Each row is where one point has got to under a steady rotation. How many ticks took it there?
The counts run from 0 to 287.
[  1  -4  -7 -25  33 -15   5   4 -32 -19  17  20   9 -23 -19  -2   7  37
  25 -26   7  -7  -6  13 -33 -40   0  31   7  30  -1 -11   2  -6  11   8
  20  -3 -25   7 -25  -3   2 -33 -22  16  18  19 -22   7 -15 -26   1  28
  27   8  -1 -11 -43 -17 -17 -18 -14] | 210
[ 17  -4 -25  12  -2  -5  -7   3  -2  -2  27 -11  25  -1 -21 -21  10  16
  56 -27   9  12  -6  -8 -29 -45  -4 -30   5  14  -8 -15   6  -6 -41   4
   3   6  10  -4 -21  -1   9 -19   5  32 -16 -20 -18 -10  -5 -33   7 -25
  31 -11   3 -27 -45 -30  -6   7   2] | 1
[ -8 -29 -20 -25 -14   7  13   4   4 -37 -28   4   7   4   2 -24   0  -3
 -14   6  42 -13   4 -19   8  -1  -1  -9  20  39  14  17  -4  19   0  39
   3   6  10  19  -4  10   9  -6  11  41 -10  19  21  23   7  19  24  29
 -11 -20  -2  32  50  45 -14   6  19] | 72
[  1 -31  38  16 -29   8 -23   3 -10  -9  10 -11 -14  21 -25  -4 -10 -35
 -35  22  18 -18 -20  26   7 -11 -40   0  23  -5  12 -29   9  -8  -5  39
  16 -16   2  13  11  14 -17   6 -26 -20  27  16  43  24  20 -20  -3  21
   3  10 -32  13  28  11   2   4 -10] | 42
[-23 -31 -29  -3  12  11   4  19  10 -53   6 -11  11   6 -13 -38  -8 -13
  -2   3  26   2   7   8  21 -15 -27  -1  31  12  18   5   4  20 -34  23
  21  16  35  10   7  17   7 -20 -13  32  -1   3   0  15  27  17  17  27
  36   0  -6   4  31   3 -19   7   2] | 178
[  4   7 -35  -9  24   6   5 -11  12 -42  14  -2  31  18  -1 -21  -1  20
  18 -13  26 -12  17  12 -12  -8   7  26  30  40  14  -7  -5  11 -35  10
  15  18  25   7  -4  -5  13 -43 -16  61  13  -1 -11   9   4  12  11  11
  45   4  19   1   5  -7 -20   7   3] | 188
[  9 -21  26  14 -24 -11 -13   1 -21 -10  34 -11 -18  27 -18  -9 -20 -29
 -18  18  12  16   5  39  15 -25  -9   1  16 -17  32 -35   9 -12 -21  16
  14 -15  -4  13   5 -23   5 -18 -31 -21  34  16  23  10  -2 -25  -8   3
  23  13 -38   1  31  10  -2   6  -5] | 36
[  3 -19 -30   6 -48   9   5  -3  21 -17  -8 -33  -9  30  -1 -20   6 -40
 -26  15  29  17  -8   3  18 -13 -18 -24  32   3 -11   2  -1  15 -42  33
   9   8  20  26  15  -7   9   1  -6  32 -14   4  18   0   0   3  43 -11
  30   8   2  -3  35  13   1  10  29] | 274
[ 10 -14 -18   0  13  19 -13  -3   3 -35  -5  -7  27  15   7 -10 -12  13
 -12   1  24 -39  -5  -9 -13  12  13 -10  22  53  18  -6   2  -2  -4  22
  -9   7  23   4 -11  22   8  -1   6  60   7  -4  12  29  11  14  10  16
  -7 -31  20  41  42  15 -16   7  -2] | 70
[ 17  12 -26 -31  31   8  -7 -16  11 -10   6  13  30   1  -7   4  24  26
  36 -14  15 -12   3  14 -37 -22   1  25  28  55   5 -34   1  -4  -4  25
  21  -9 -15   2 -17  12  16 -21 -17  37  22  -8 -13   6 -18  -8   1  18
  14  17  -1  -2 -36  -3 -20 -16 -11] | 204
[ 10 -31  23 -11 -36 -20  -3  19 -32  13  -1   4 -28 -12 -28  -2  13 -14
   2   1   7  24 -15  12   6 -50 -28 -20   1 -12 -17 -21   4 -12   2  30
  10 -24 -34  23 -13 -10  -3   5  -6 -30   1  16  21  -5 -16 -53   8  13
   8  10 -33 -28 -29  15  10  -5   4] | 125
[  8 -40  29  11 -42 -13 -21  17 -26   9  -7 -18 -12 -16 -28  -7  -4 -12
  -1   0   4   0 -32 -12  -3 -28 -34 -63  -4   7  -8  -7  17 -15   7  31
  -6 -11 -11   1 -11  16 -13  18  17 -12  -3   5  23   7  -6 -37   6   3
 -27 -26 -27   3  16  13  14  14  -7] | 244
[ 16 -10   3  15  20  12 -18   5 -28 -35  23 -14  18  11   3 -12 -31  24
 -20  -4  20 -38  -5  14 -22   0  17  11  18  36  25  -2   2 -14 -15   2
 -12   7  31  -5 -10  10   0 -30  -9  34  26   5  20  31  22  10  -4  10
  11 -36  15  38  54  -3 -20  14  -7] | 61
[ 45   9   4   4 -16  -9 -20  -5 -27  24  27  -1   0   7  -8  16  10  25
  33 -27  -4   9   1  20 -35 -36  19 -13   0  21   7 -36  -6 -25 -21   9
  -4 -23 -22   5 -27 -22  16 -21 -14   0  18  -7   4 -11 -24 -43   2 -17
   9   7  -2 -23 -30 -17   9   2   0] | 121
[ 40 -11  32  28 -54   4 -43  -6 -21  29   5 -29  -6  28 -15  17   1 -12
 -13  16   4  -8 -14  14 -19 -18   4 -28   7  16   8 -44  13 -31 -16  31
 -16 -30 -11   6  -7   5   5  16   0 -10  25  -3  39   5  -8 -29   8 -20
 -16  -8 -14   5  12   9  14   9   2] | 138
[ 25 -28  21   4 -18 -37 -12  18 -44  -1  17   2  -8  -7 -18 -12 -28  14
  28 -14   6  18   3   8  -2 -39  18 -34 -10   8  26  -5   1 -29 -14   0
 -19 -21 -13  12 -26 -19   6 -23  -5 -12  18  12  17   8 -15 -28  -3 -11
  -6 -33 -24  20  20   1  15  32  -3] | 239
[ 45 -15   0  34 -53   5 -30   9 -12  13  -7 -37  13  14  12  -4  -5   3
 -11 -13  17  -8 -19 -10 -25 -10  18 -43   5  24 -19 -11   8  -6 -29  23
 -22  -4  21   5  -6   0   7   6  20  33  -5   3  35   4   8 -27  23 -36
  -4 -30  21  16  36  -3   9  24  16] | 257
[  9 -19   3 -37  -3 -34  12   7 -42 -12  -3  31 -22 -13 -29 -10  17  19
  25  -7  14  19   5  15  -5 -38  10  17   5  19  15  -9  -9  -1   5  18
  23 -19 -43  18 -29 -20   8 -24 -11   0  17  32  -3  -4 -18 -16   4  30
  14   4 -19  -9 -23  25   0  -8   4] | 216
[-25 -23 -38 -12  22   4  18   6   9 -55  12   5  20   5 -19 -42 -10 -11
   8 -14  30   6  11   3  14 -23 -25  11  30   2  11   6  -3  19 -30  22
  35  22  29   5   8   1  -1 -30 -19  35  -4   3 -15  12  14  11  -1  34
  47   7  -2  -8  10  -3 -19  -2  -3] | 186
[ 23  10 -14  25 -11  -3 -21  10   2  17  26 -21  17   1 -16  -6  12   7
  37 -17  -3   8 -15   5 -28 -39 -11 -19  22   4 -20 -30   7 -16 -32  16
  10  -9   4  -7 -14 -10   8 -16  -7  22  -1 -17 -22 -17  -4 -45   5 -26
  38   8  -4 -30 -51 -35   1   6  -5] | 9
[ 14 -15   7 -30  10 -27   6   4 -50  -5   9  37  -9 -23 -26   0  13  28
  26 -16   6   2   3  25 -21 -40  10  21   3  19   7 -10  -5  -9  10   1
  22 -19 -34  18 -35 -20  12 -38 -19   6  20  26   2  -7 -13 -32  -2  16
  14  -8  -8 -10 -38  -7 -12 -15   3] | 217
[  2 -29  -6   5  25   7  -2   9 -23 -46  25  -2  22 -12 -14 -29 -31  20
  -3 -14  24 -32  -2   4 -14 -14   0  -1  18  25  16  15   3  -9 -11   1
   0  19  29  -8 -13  16  -2 -29 -11  40  23   5  10  30  24  10  -9  25
  14 -33  13  33  38 -14 -15   9 -14] | 68
[ 10  -5 -36 -16  -3  10  -2  -1  -2  -2 -15  -2  27 -12 -19   3  36  21
  22 -18   9  -9 -21 -19 -36 -32 -21  -8  23  40 -24 -19   7  -5   2  40
  30   0  -8   5 -23  13   9   1   6  38 -16  -9 -21   1 -19 -23  29  16
  11   8  16 -25 -55  -7  -8 -15   2] | 100
[  7 -24  -6  -9 -36 -24   9  13 -25   7  15   0 -23  -4 -19 -15  19  -6
  15  -8   6  39  -6  24   5 -41 -13 -11  12 -24 -17 -13  -6   5 -30  11
  25  -5 -10  23  -2 -38   9 -19 -19   1  -5  20  -7 -22  -6 -33  17 -17
  39  13 -16 -42 -37 -16   0   2  20] | 14
[ 40 -17  23  24 -44  -8 -26   5 -39  24 -13  -6  -1 -20 -12   6   0  23
 -14  -5   2 -26 -28  -3 -36 -19   8 -34  -4  30 -21  -5   6 -18  17  18
 -19 -12  -9   4 -28   5   3  14  10   6  11  10  25   4  -2 -40  18 -20
 -19 -33  15   7   4  -2   8  14   3] | 242
[ 33  -8 -22  38 -31  12 -28   1   3  -4   8 -41  14  14   1  -7 -11  -5
 -13 -17  17 -11 -13   3 -19 -11   3 -40  18  25  -5  -9   7 -10 -47  10
 -22   5  33  -4   8  -3  12  -3   1  46  -3 -21  20  14   2 -14  23 -30
  12 -23  26   5  35 -29   2  30   7] | 264
[ 16 -11 -26  -3 -40  -2   3  -1  18  21 -19 -12   8  21 -10  -8  43 -10
  30 -13  12  26  -4 -16  -8 -33  -5 -36  17  22 -14 -23  -4   0 -26  41
  13  -2 -12  22 -18  -7  28   1  13  14 -23  -1   3 -13 -20 -27  32 -16
  16   7  -2 -30 -35  18   2   4  30] | 4
[ 33 -13  33  43 -22   5 -42  -2 -38   8  30 -25   6  16 -13   4 -13   3
 -22   3   1 -22 -27  20 -28 -23  -7 -25   6  -2  -6 -23  18 -33 -12  10
 -15  -5   6  -7  -8   5 -10   1 -11  -5  30  -9  33  12  14 -35  -9  -7
  -2 -26   8   1  11 -25   1  16 -17] | 144
[ 12 -44  23  10 -47 -17  -5   6 -36  -8   6  -9 -33   7  -9 -17 -22 -24
 -30  19  22   7 -10  17  22 -12  -4 -25   0 -16  12   8   2   6 -23   6
 -12 -11   0  28   3 -16  -1  -5 -13 -10  18  30  44   5  14 -22  21 -10
   4 -29 -14   8  47  14  11  21  20] | 148
[ 12   8 -29 -21   9   7  -1 -10  18  -5 -10   4  28  20 -10  14  24  14
  25  -7  22  -8  12  16 -25 -20   6  14  32  59  15 -45  -9  -9   0  40
  22 -22 -17   9 -28   5  19  -3  -9  26  19  -8  -4   7 -23 -13   3  24
   4  27  -8  -7 -21  18 -17 -19  -3] | 205
[ 53   4  21  24 -28 -11 -33  -9 -31  30  27 -15  -4   9 -11  16   5   9
  18  -8  -5  -8 -11  26 -37 -31  14 -12  -1  21  11 -48   5 -30 -21   5
 -13 -25 -16   3 -27 -16  16  -5 -10  -9  32 -10  19   1 -14 -44  -2 -14
   4   2  -5  -5 -17 -11   7  -2  -4] | 129
[ 12 -27  19  -4 -21 -13 -20  13 -21  11  -9   4  -2  -3 -22   7   3  -6
  27  -9  -1   2 -14  -9  -3 -36 -17 -36  -3  34  26 -32   7 -19  13  42
   0 -22 -33  11 -26  13  -3   3   7 -30  14   0  16  20 -20 -28  -8  28
 -17 -13 -45  17 -10  26   6   1 -23] | 229
[ 33  -4   7  11   0 -26 -13  11 -29  14  31  -1  -4  -2 -25   5   5  11
  46 -27  -7  21   5  26 -22 -48  13  -8   1   9  14 -24   2 -22 -34  -2
   0 -17 -20   8 -20 -19  11 -28 -17 -10  26  -5  -5 -13 -21 -43 -10  -5
  24   7 -25 -17 -37 -14   2   4  -7] | 120
